A state moves one step at a time under one of 6 hidden systems, and each row is a state written as 26 numbers. Each run below is a few steps of one system.
trace 1, W (10 x 26):
[[ 17  -6 -34 -13 -29 -43 -20   0   2 -28  20  -1  -3 -18  15 -18  26 -31
   31  10   7  -2  11  16   0  16]
 [ 23 -18  40  32 -20   7  21   4 -25   1 -22 -26  -8  14  -8  12 -18   6
   21 -22 -17  19  23   4 -36   5]
 [-13  14 -31   5  23  10   7 -41   7   3  -2  -8   0   8   2  44  12  -5
   -5  10  27 -12   1  45   1 -32]
 [  2  19   3 -13  -7  22  -8  -7  47 -21 -21   0 -36  -1 -13 -13 -21  27
  -19 -36 -11  -1  -2 -33  20   3]
 [-21  22  19   3  29  -9  -8  20  -9   6  15   0  59  -7   2  10   8   8
   10  -1  -6 -28 -53 -10   2   8]
 [ 25 -15 -28  -3 -18 -33 -23   9  11 -13  16 -10 -21 -30  27 -34   8  -2
   41  17  -1   0  15  -5  16  13]
 [ -5 -20  34  18 -23  10  20  27 -23   7 -13  -6  17  31   4  12 -23   0
   34 -11 -19  15  17  22 -34 -12]
 [  6   8 -34  14  24  14  10 -32  10   3  -2  -2 -20  -1  29  26   2   7
  -20  33  22   1   6  45   9 -18]
 [-22   7  12 -18   6  49   0   6  31  -7 -13   9 -27  13 -26 -23 -14  25
  -12 -29 -18   3   7 -31  17 -14]
 [-15  27  -1   1  19  -7   2  31  10   4  14   2  58 -11  17   3  14  -7
  -27  26   2 -16 -45 -14   8   6]]
trace 2, W, 10 rows:
[[ -1   1  -6 -28 -17   6   4   3 -11 -65  17  21   2   2  18 -44  -9  -4
   -4 -13 -14  21  -5  16  14  25]
 [ 18  11  23  37  21  27   8  20 -25   7  -3 -18   3  -3 -17  -8  48   0
    9  23 -28   8   0   9 -28  22]
 [ -8 -18 -37  -2 -12   5  25  -8  21  15   2 -43   8 -14  -2   2  21 -21
    4  12  26   4  33  -7   9 -43]
 [  9 -17  15   0 -15 -10  13  20  33  23 -29  24 -10  32   3  25 -22  31
  -26 -21  14 -22  -2 -19 -12  -4]
 [-20  19   1  -6  31 -10 -37 -26 -24  21  15  31   0 -17   3  16 -41  -1
   -5  14  -1  -7 -32  -7  25   1]
 [ -6  -1  -8 -33 -19   0  -8   6  -9 -56  22  29  -6   3   1 -51   8  -9
    5 -15 -14  13  -1   5  12  27]
 [ 21  10  25  41   8  11  14  22 -32   4  -7 -27  20  -7 -10   1  38 -14
    4  22 -24  15   1   7 -34  23]
 [ -2 -27 -33  -2  -5   1  24 -25  10  20   4 -39  -8 -10  -6   8  27 -11
    9   7  32  -2  37   2   7 -38]
 [ -2   0  14  -4 -22  -4   5  13  39  13 -33  24 -12  32  -5  34 -31  16
  -29 -29   5 -11   2 -18 -15  -9]
 [-16  19   3  -5  40 -10 -26 -31 -24  10  19  21   7 -22   7  15 -35  11
  -18   5   6 -11 -43  -8  28   9]]
trace 3, V, 10 rows:
[[ 10   7  -1  -9 -12  19  -4 -21 -10 -32   5 -21 -31 -30 -22 -44   6 -14
   -5 -14 -16  33  22 -26  14  12]
 [-11   5   7   4   2   0  22  24  -2  12  -6  -2  46  23 -26  21  57 -20
   -7  -1   4 -19  -7   8 -34  -4]
 [ 33 -14 -19  15 -14 -26   0 -21  16  31 -16 -17 -40 -22  11  19 -16   4
  -24  14  27   2  23 -21   4  -4]
 [-32  -1  18 -23  -9  -7 -17  -8  -8  -3  -1  35   8  34 -25  21 -31   1
   31 -47  -8 -19  -9   6  -6 -14]
 [ 27  20 -13  11  20 -22 -16 -21 -16 -25  14  14  -7 -21  33   4   0   2
  -21  28   3   3 -31  28   7  40]
 [ -3  -5  12  -4   1  22  -5 -14 -11 -23   8 -29 -15 -15 -40 -39  24   0
   41 -32 -21   7  17 -19   7   2]
 [  6  24 -14  20 -10  -7  18  25  26  -4 -14 -13  32  12  10  30  41 -27
  -13  22   5  -5  -4  24 -33  -1]
 [ 26 -32  11  15  -4  -6  14 -18  11  28 -17 -34 -32 -13   0  10 -28  38
    2 -21  17  -3  18 -31   8 -15]
 [-38  24  -7 -15   6  -2 -29   9  19   1   3  41  14  28   0  30 -18  -5
   27 -12 -10 -26 -21  25  -2 -21]
 [ 29   5   6   7   3 -12   0 -12 -13 -37  13 -12  -1 -31  35 -24 -30  17
  -19   7  -4  16 -26  -4  16  36]]
trace 4, A, 10 rows:
[[ -1  15   7 -13  -8 -15 -30 -36 -25 -43  14  -5  -9 -22 -20 -17 -22 -14
   31 -37 -17  11  -8  -4  12  17]
 [ 11  10   6   7   1 -16  12  14  -7 -40   8  -7  38   7   0   2  51  -6
   18 -12  -5 -16 -23  27 -24  28]
 [ 39   6   4  40   0  -5  -2 -13  12   3 -20 -57 -24 -23  -3  14  17  10
   34  -2  -7   2  17   0 -17   3]
 [-19  13  -3   1 -13  -4   7   1  44 -10 -20 -18  24  21   8  40 -18   9
   26 -34   6 -23 -10  13  -8 -33]
 [ 21  21   9  12  19  -8 -23  -1  29  -7 -10  11 -23  -8  26  13 -33  44
  -13  -5  -6 -19 -34  -9  11  24]
 [-26   6   4 -13  17   9 -22   4  -1 -16  25  -8  17 -20   3 -32 -17  14
   50 -15 -22  -7 -25 -14  32  -7]
 [ 12   4  -9  10  -2   2  12  49  19 -24   9  -8  26  -2  39 -26  27   7
    6  35 -15   2 -13  17  -6  17]
 [  9 -25  12  34  13  23  22  14   0  34  -8 -44  -5  -9  12  -4  -6  26
   33  22  -8   7  21  -5  -1 -25]
 [-31   7 -25  -7   3  24  10  18  50  16 -10  12   7  23  23  21 -15   6
   -8  20   7  -8   4  17  10 -44]
 [  3  -7  17  -4  14  23   4   6   3  13  -5  21 -20  -4  19 -15 -48  40
  -46   9  -4  11 -10 -31  25   8]]
trace 5, T (10 x 26):
[[ -1   0  37  12  23   8   7 -22 -34 -20  -1   4  13  19  -9  21 -14  31
   19 -38  -9 -12 -26  27 -15  13]
 [  5  27 -41   6  21  -1 -26 -31  16 -21  11 -16 -21 -27   7   2  32 -12
   24  20   2  -8  -2  29  18  -3]
 [  3   8  20   7 -20  22  22  20  37 -34 -16 -43  12   5  -7 -16  -3  17
   18 -40 -19   4   1 -18  -7  -6]
 [  7   7  -2  26  32 -18 -10  21  20  43  -2  -9  21  -9  18  32  13  21
   13  30   8 -37 -30  -3  -6  -2]
 [ -4 -13 -11 -14 -29  -8 -22   6  26  -7   1   7 -28  -6  27 -13 -56   7
   35  -7  -8   8  17  -5  18 -17]
 [-16  12  25   6  26  23   9  16 -18 -14   5  30  29  31  20   6 -13  26
    0   7 -20  -3 -33  36 -12  12]
 [ 12  -5 -29   8  25  21  -3 -17  -2  -1  18 -19 -34 -35  22 -32  11  11
    5  41   0  17  14   6  31   0]
 [-26   0  11 -11 -13  47  25  45  29  -5 -14  -5  15  27 -14 -23  13   4
    3 -12 -23   6  14 -12  -8 -24]
 [ 17  -1  -3  24  16 -10  12  22   7  44  -5  -6  12 -16  29  18  -6   9
  -44  48  17  -2 -12 -22   2   6]
 [-25 -29  -3 -34 -16   7 -16   4  -1  23   6  35 -29  11  -8 -20 -39   3
   12 -11   0   4  25 -26  22 -22]]
trace 6, U:
[[ -6  -7 -35 -26 -27   7  17  -4  43 -34  -2  -8  -9  13  -5 -16  38  -9
    4 -21  16  -7  27  13   5 -19]
 [ 17  20  40  39   5   3  11  12  -2  28 -30 -25  11   0 -18  34  -7   3
  -23  -3 -14   5 -11 -28 -29  12]
 [-11 -18 -28 -21  13 -32 -18 -34   5  15  22   1   1 -21   4   9  -5   9
   18  -6  34 -31 -13  -9  33 -21]
 [ 10   7  24  -5 -34 -10 -17  37  16 -30 -16  32 -15  23   4 -11 -19   7
   11 -23 -30   2  -4  -2 -19  30]
 [  3   3   8  23  35   5   6 -31 -57  -4  23 -20  26 -22  11   7   0  -7
   11  22   1  13 -21  27   3   7]
 [  5 -10 -33 -14 -17  13   2   5  45 -24  -7  -6 -36  10  -5 -21  41   3
   23 -10  -1  -8  35  16   1 -12]
 [ -1  25  32  36   3  20  20  14   2  16 -24 -31  29   1  -1  35 -26  -1
  -20  -2 -13  13 -14 -14 -21 -12]
 [  0 -22 -26 -14  27 -19  -7 -20  18  20  19   4 -10 -17  11  -1  10  35
    3   5  32 -36 -16 -11  36  -9]
 [ -5  15  22  -8 -28   2 -29  37  12 -13 -12  29 -12  13  -2 -15 -36  -6
   19 -17 -42  10   0 -18  -8  15]
 [ -2  -8  -2  10  26  -1  20 -10 -44  -9  30 -10  42 -15  29  -5   4  -3
   -4  33  11  10 -24  28   6   7]]
trace 7, G (10 x 26):
[[ 20 -25  -3 -19 -45 -25   3  18   1  -6  -6  14 -14  13 -27 -19  36 -20
   -4 -21   4   0  29 -19 -19  19]
 [ 14   5  15  24 -10 -25   4 -21 -39  26 -15  -6   7   3 -21  52  -9 -35
  -13   2   7  12   9  10 -35   4]
 [  6 -10 -29 -24 -17 -24  -3 -53   9 -23  -2   8 -24   2 -11  18   2  -9
   -7 -36  34 -12  12  14   7  -6]
 [  3  48  24   6  -4  -1 -28 -18  -4 -31 -21  15 -13   5 -34  18  -9 -14
   -9 -37 -27   4 -18  -2 -16  23]
 [  4  13  -7  -1  10 -33  -5 -31 -13 -21  19 -36  36 -32 -12   5  30 -16
   13 -20  19 -18 -29  -8   7   9]
 [ 23   4   4   8 -28 -30 -24  19  28 -13 -16 -12 -17   1  -9   2  23  -1
   52 -26 -16 -20  11  -2 -24  16]
 [ 12   8  16  35   0 -24   6 -15 -12   4  -9 -37  27  -7  19  46 -31   1
   31  -7   4  -3 -16  21 -18  -9]
 [  8   0 -24  -4  11  -3 -12 -28  34 -27   2   4 -35   5  20   7  -2  39
   33 -19   9 -25  -4  31  15  -7]
 [-11  46  21  17  16  33 -17   7  16 -28  -7 -14   8  -5   5   0 -32  11
   18  -8 -41  10 -27   4   3   2]
 [  1  -4  -7   2  30   0  12  12  16 -13  24 -33  34 -19  22 -20  27  33
   17   9  10 -25 -34  -5  22   1]]
trace 8, V, 10 rows:
[[-14 -19 -16 -20  -7  -6  -1  47  14  33  18   5  19 -14   0 -37  21 -12
    0  32   1  -6   8 -44  17  -9]
 [ -3 -28   8  -5 -35 -14  10  42 -21  32   1  22  10  10  14  -7 -26 -25
   -7  28  -3  23  24 -13 -16   0]
 [ -9 -40  -1 -11   8  12  14 -15 -46  26  13  39 -17  20   9   0 -19   2
  -14  22  13  13  22  22  -1  -6]
 [-17  14 -13 -25   7  35  -5 -24 -14 -14   1  44 -32  10 -20 -14  -2 -15
  -46   4  -6  25  13   8  12   5]
 [ -7  11   7 -17  15   8  13 -15 -28  -2   6   6  20 -11 -38 -11  33 -17
  -59  -8  10   4 -16 -31   5  21]
 [  9  -8 -18 -10  -9 -34 -16  -1  -2  32   4   4  -5 -20 -32  -1  45 -30
  -13   7  16 -16  13 -37  -3  13]
 [ 12 -15   8  -3 -42 -48 -11  -6 -22  13  -9  13   0   5 -18  28 -15 -38
    9 -19   9   3  18  -6 -28   7]
 [ 19 -15   1   7   5 -30  -8 -44 -37  -1   1  29 -24  15  -3  32  -4   4
    8 -11  14  -9   2  44 -19  14]
 [  4  30  -9   2   9  14 -19 -57  -9 -42  -4   3 -37  -2 -26   8   4 -10
    0 -30  -7   7   3  28  -1  12]
 [  9  35   4   9  12  -2   8 -22  10 -36  -4 -29  19  -6 -29  13  48  -3
  -13 -34   4 -18 -25  -1 -11  19]]
trace 9, G, 10 rows:
[[ -6   9 -32 -13  26   0   6 -34 -11  -2  17  20   2 -11  19  10   0  -5
  -54  31  32  -1 -18  18  22   2]
 [-11   1  10 -26  -9  29 -10   5   1 -13  -1  16 -31   0 -43 -45   6  -2
   -4 -31 -24  13  17 -39  12   7]
 [-11  12  10   8   0 -19  12  23 -27  13   9   1  63   0  -7  15  26 -37
  -23  23   4   0 -21  -4 -22  11]
 [ 35 -44 -18  -4 -23 -28   2 -14   1  17  -3  -9 -44 -14  -5 -12  16   5
    5  -3  23  -4  36 -19   1   7]
 [-21  15  18   5 -17   5  -6  -1 -12   8 -20  26   7  38 -15  44 -33 -26
    8 -17 -11   8   9  28 -29 -16]
 [ 18   9 -22  -9  12 -16   5 -53  -9 -33  13  -1 -12 -22  14   5  -2   6
  -43  -6  32   1 -18  10  21  21]
 [-15  22  15 -10   1  21 -27  -2   1 -15  -5   8 -17   6 -54 -15  23 -10
   31 -39 -32  -7   4 -15  -4   6]
 [ 10  20  -2  16 -12 -38  10  15   2 -11   4 -35  60 -20  16  20  15 -29
  -12  12  16  -4 -27  -8 -15  12]
 [ 31 -38   4   9  -5 -23  -8 -10  11  18 -10 -10 -45  -1 -12   1  12  33
   41 -25   6 -24  21 -10 -10   6]
 [-21  33  -2  13  -8  -6 -18  -3   3  -2 -11   9  18  14  17  43 -44 -25
   24   3 -14   7  -8  37 -16 -20]]
trace 10, T, 10 rows:
[[ -3  23  15  -9  32   0  -8  -5  -5   0   4  16  14  -5 -29  -4  33  14
  -38 -15   3 -25 -41 -30   7  30]
 [  1  -1 -13  -9 -24 -37 -26   3 -11   3  20 -16   9 -40 -12 -24   9 -42
   26   9  -3   9   9 -36  12   7]
 [ 12 -32  21  -2 -35 -28  21  28 -16  -9  -4   8  27  32   1   7  11  -2
   24 -24   5  -8   7  14 -34   8]
 [ 27  -1  -4  33  13 -15 -10 -39 -26  23 -11   0 -35  -2   2  41  -5  -2
    6  19   9   3  14  35 -21   2]
 [-22  15 -14 -20  -6  23   6 -40  25 -38  -8  -5 -16  14 -17  10 -15  -2
    0 -44   6   2   7  16  11 -27]
 [ 12  45  11  12  27   2 -11   0  17 -23  -3  -8  14 -16  -7   4  26  13
  -31  -8  -9 -17 -45 -13   1  34]
 [ -4 -12  -4  -3  -5 -26 -19   5   6  11  18 -36  15 -37  -5 -23   2  -5
   49  -5   0 -11  -4 -43  22  -9]
 [  4 -13   9   3 -33 -29   0  50  12  -7  -7  18  24  31  24  13   2  -4
   36   1 -11 -15   1  25 -31   8]
 [ 24 -14   7  34  18  -3   4 -28 -26  15  -4 -11 -24  -5  28  26 -37  23
   15  16   5  13   5  32  -5  -1]
 [-32  14 -24 -20  15  43  -2 -21  27 -24  -1  19 -21  22  -7   4   5   8
   11 -15  -5  -7   7  35  15 -30]]
trace 11, U, 10 rows:
[[ 15  24  23  33   5 -30 -15 -12 -17   3 -14 -12  21   2 -13  51   8 -10
   22 -14  -8 -17 -22  20 -36  16]
 [ 22  -7 -20   4  -8 -31  -6 -42  15 -32   4 -29 -18 -18  13   8  -9  14
   34 -31  22 -13   0  17  12  -1]
 [  4  21  27  21  -2   3  -9  15  20 -22 -20  -5   6  25  -8  20   2  22
   40 -37 -26 -21 -16  21 -28  10]
 [ 15  23 -11  29  25 -10  -7 -25  10 -18   7 -43   7 -35  32  15  -8  14
   23  13   4  -6 -25  18  15  -1]
 [  0  -8   5   1  -1  16  -3  28  43 -17  -7 -19  -7  11   9 -17   6  36
   57 -22 -20 -24   1   1   0 -12]
 [  0  28   6  37  19   9  -6  24  14  11  -8 -19  20  -8  41  23 -31  10
   12  37 -17   4 -22  14  -4  -5]
 [ -4 -28 -11  -5  20  23   8   9  22  -2  15  -9 -16  -6  32 -33 -12  51
   28   9   3  -8   3   3  32 -19]
 [-21  29   8  12  10  40 -13  47  24   9 -10  24   1  18  16  -5 -16   7
    6  30 -40   9  -6   9  -4  -9]
 [ -7 -13 -13   1  26  32  24   6  -4   5  21 -16   9 -22  35 -30 -14  19
  -24  42   9  16  -7 -11  36 -10]
 [-21 -12  -3 -15   2  35  -6  50  22  30   0  33 -16  20 -10 -29  18   9
    3  22 -19  -4  19 -16   4 -11]]
trace 12, A (10 x 26):
[[ -8  35   3  22  11  21   3   5  26 -13  -5 -62  25 -21  -7   6  13  -7
   27  -6 -19   1 -10  -8   1 -20]
 [ 17 -10  -5   7  -8 -16  21  31  59   2 -12 -26  10   4  30   3   6  37
    3  -7  17 -29 -13 -16   2  -7]
 [ -5   5  15  13   8  -4 -34  21  18  32  -5   5 -11  -9  18  10 -54  22
   38   9 -25  -7 -11 -21  10  -9]
 [-22  -4 -16 -18  11   2   0   9   4 -21  28  14  26  -2  50 -17 -29  14
   12  21   5  -3 -26  26  29  -9]
 [  8 -10  16  11  29  47   9  30  -9  -2   6   9 -18   1  12 -39  10  35
    7  26 -32  12   3   8   4  16]
 [-24   4 -13   9  16  41  27  16   8  19   8 -38  29 -16   2 -10  15 -13
   -6  37   0  14   8  -8  12 -38]
 [  3 -29 -12  -7 -14  11  28  37  39  30 -15   9 -11  18  13  -7   4  22
  -38  18  16  -5  22 -25   0 -13]
 [-22  -4  10  -7   3   3 -16   6 -15  55   0  29  -6  -3  -6   9 -49 -11
  -13  20  -4   8   2 -31  12 -18]
 [-17 -23 -27 -38  -3  -8   2  -5 -21  -8  30  50   3   6  19 -20  -7 -11
  -26  19  18   6   1  13  24   4]
 [  4  -9  21   2   3  26   6   7 -51   4   5  25 -19   6 -24 -29  15 -14
  -14  16 -25  32  20   3 -16  26]]

Name the system that made each run.
trace 13 (2 x 26):
[[  5  -9  37   4 -12 -18   8  36  12  25 -21  20  15  22  -7  18  -9  21
  -20 -20  -1 -21 -15 -33 -23  15]
 [  1   0  -8  -3  19 -34 -37 -38 -40  16  24  23 -11 -28   6   9 -30  -9
    8  17  10  -1 -16   1  23  13]]
 -> U
trace 14, 2 rows:
[[ -4  17  27  23  25   6 -21  11  11  12   1 -23  12 -22   6  -1 -27  32
   36  -6 -26 -14 -32 -28  13   1]
 [ -8 -15 -15  -5   9 -16  -8  31  17  -5  23  -2  27  -5  41 -19  -2  19
   51  20  -2 -22 -17  15  16  -5]]
 -> G
trace 15, 2 rows:
[[  8  20  20 -13 -18  -7 -19  14  24 -15 -19  22 -20   6 -29 -12   6   5
  -23 -37 -17  -8  -7 -44  -6  28]
 [ -9   2   9   8   9 -38 -10  -9 -46  20  22 -13  49 -28  -3  15  -8 -25
   13   6  10  -5 -28 -18   1   5]]
 -> T
trace 16 (2 x 26):
[[ 10  10 -21  -9 -17 -17  12 -13 -11 -58  10   8  16   8  22   0  15 -23
  -10   1   8  12  -5  50 -10  20]
 [ 24  -4  34  30  20  22  11 -16 -24   3 -18 -25 -23   3 -34   4  28  26
   12 -21 -17   0   9   3 -25  16]]
 -> A
trace 17:
[[ -2  40 -14   4   7 -23 -27  11  19 -31  15 -17  32 -26  13  -5  22 -16
   21   9 -10 -15 -36   0   8  19]
 [ 23 -32  13  13 -17 -17   6  17  -3 -11   7 -42   0 -13   8 -25   4  17
   58 -16  -9  -1  15 -12  -8   5]]
 -> W
trace 18, 2 rows:
[[ 16 -19  35  37   3  -1  18  32 -27  13  -2 -23  25  10  16   7   0  15
   38  13 -18   4  -2  16 -33   8]
 [  8 -17 -37  11   8   7  14 -14  21   6   0 -18 -23  -2  36  12   3  14
   17  32  22  -1  25  42   9 -28]]
 -> G
trace 19, 2 rows:
[[ -9  -5 -13  -3 -42  -6  -3  24  16  -5  -3 -32  10 -10  -5 -16   4 -42
   44   1 -15  19  32 -10  -7 -25]
 [ 17 -28  15  21  -8  -4  40  26  -2  13 -17   6  13  35  28  27  -4  23
  -11   5  10  -3   4  29 -32   2]]
 -> V
trace 20, 2 rows:
[[ 40 -15  12  26  -9 -47  -1  -5   1  20 -20   1 -12  10  -1  42   8  13
    5 -14  16 -26  -1   1 -32  21]
 [-14  11  -4  -3   1  -9 -28 -53 -17  -1   0  -3 -18 -12 -13  31 -45 -17
   27 -22   2   4   3  11  11 -22]]
 -> W
trace 21 (2 x 26):
[[  1  40  -4  -4  -8  17   2 -18  15 -61  -5 -18   4  -4 -21 -13  30 -24
   -7 -29 -15  11  -4   9  -5  13]
 [ 21   2  14  22  15 -16  12   1   8  10  -1 -54  28 -25 -16   6  39  13
    5 -12   9 -24 -20 -33  -5   7]]
 -> T
trace 22:
[[-26  -6  11 -21  19  36 -12  24  21  13   5  19 -16   3 -15 -36 -11  31
   10 -10 -23  -9  -8 -38  27 -12]
 [-14   9  -6  -5  -6 -15   1  49   1   1  17  12  53  -5  37 -10   1 -23
   -9  40  -4   4 -24  -2   1   8]]
 -> W
trace 23:
[[-10  12   1  21  -7  15  28  12  30  13 -23 -29  26   6  30  32 -43   3
  -21  10   8  12  -1  -2  -1 -36]
 [  2 -19   5  -5  38   6  -4  -1  14  27   4  26 -24   3   6  -3  -6  60
  -13   2  12 -33 -20 -19  22   4]]
 -> U
trace 24:
[[ -2  -3  -4  20  -9  12  21  11 -21  23  -3 -38  17 -12 -18   3  35 -39
    6  29  -6  24  29  -1 -21 -19]
 [ 10 -28 -17  -1 -23 -12  30  -1  25  22 -21   0  -8  24   5  33   5   0
  -30  -3  36  -8  28   5 -15 -24]]
 -> A
trace 25:
[[-19  12 -32   3   6  -6  14   9  13   2  12 -24  52  -5  19  21  25 -25
   10  25  20 -12 -12  26  -1 -26]
 [ 37 -19   9   7 -18  -3   1  13  35  -8 -21  -4 -50   1  10 -15 -17  42
    0 -18  -8  -3  18 -22  -2  18]]
 -> T
trace 26:
[[ 11 -17 -16  -5 -12 -15  41  -2   2  -4  -3   8  21  25   5  23  34  -9
  -45   0  39  -8   5  20 -20   2]
 [ 21   8  13  11   1   2 -22 -38 -10  23 -21   2 -54 -14 -40  14  -8   1
  -19 -17  -4   8  18 -31  -4  10]]
 -> T
trace 27 (2 x 26):
[[ 20 -20  10  -5 -22 -54 -11  20 -30  12  15  17  18 -16   9 -12   1 -20
   -3  10   5  -1 -10 -26  -9  37]
 [ 15 -30   5   4 -18 -26  -5 -21 -58   9   8  15 -17   1 -11   8  -1 -29
   23   5   1  15  27  22 -23  13]]
 -> W
trace 28:
[[  4 -24  12  15 -33 -21   8  26 -17  31  -7 -14  15  -1  20  14 -46 -19
   18  17  -2  22  20 -13 -15 -18]
 [-10 -19 -18  -8  18  -4   2 -17 -11  18   8  45  -9  27  22  30  -9  15
   -3  17  20 -20  -1  48   2 -12]]
 -> A
trace 29 (2 x 26):
[[ -4   0 -24  -2  12  48  22   4   2   1   5  -6 -17 -10   7 -30  16  -7
  -39  43   0  32  26   2  15 -12]
 [-25 -10   2 -12   3  39  22  27  14  40 -10   2   4  12 -28 -10  17  -5
  -35   9   2   3  18 -39   4 -27]]
 -> U
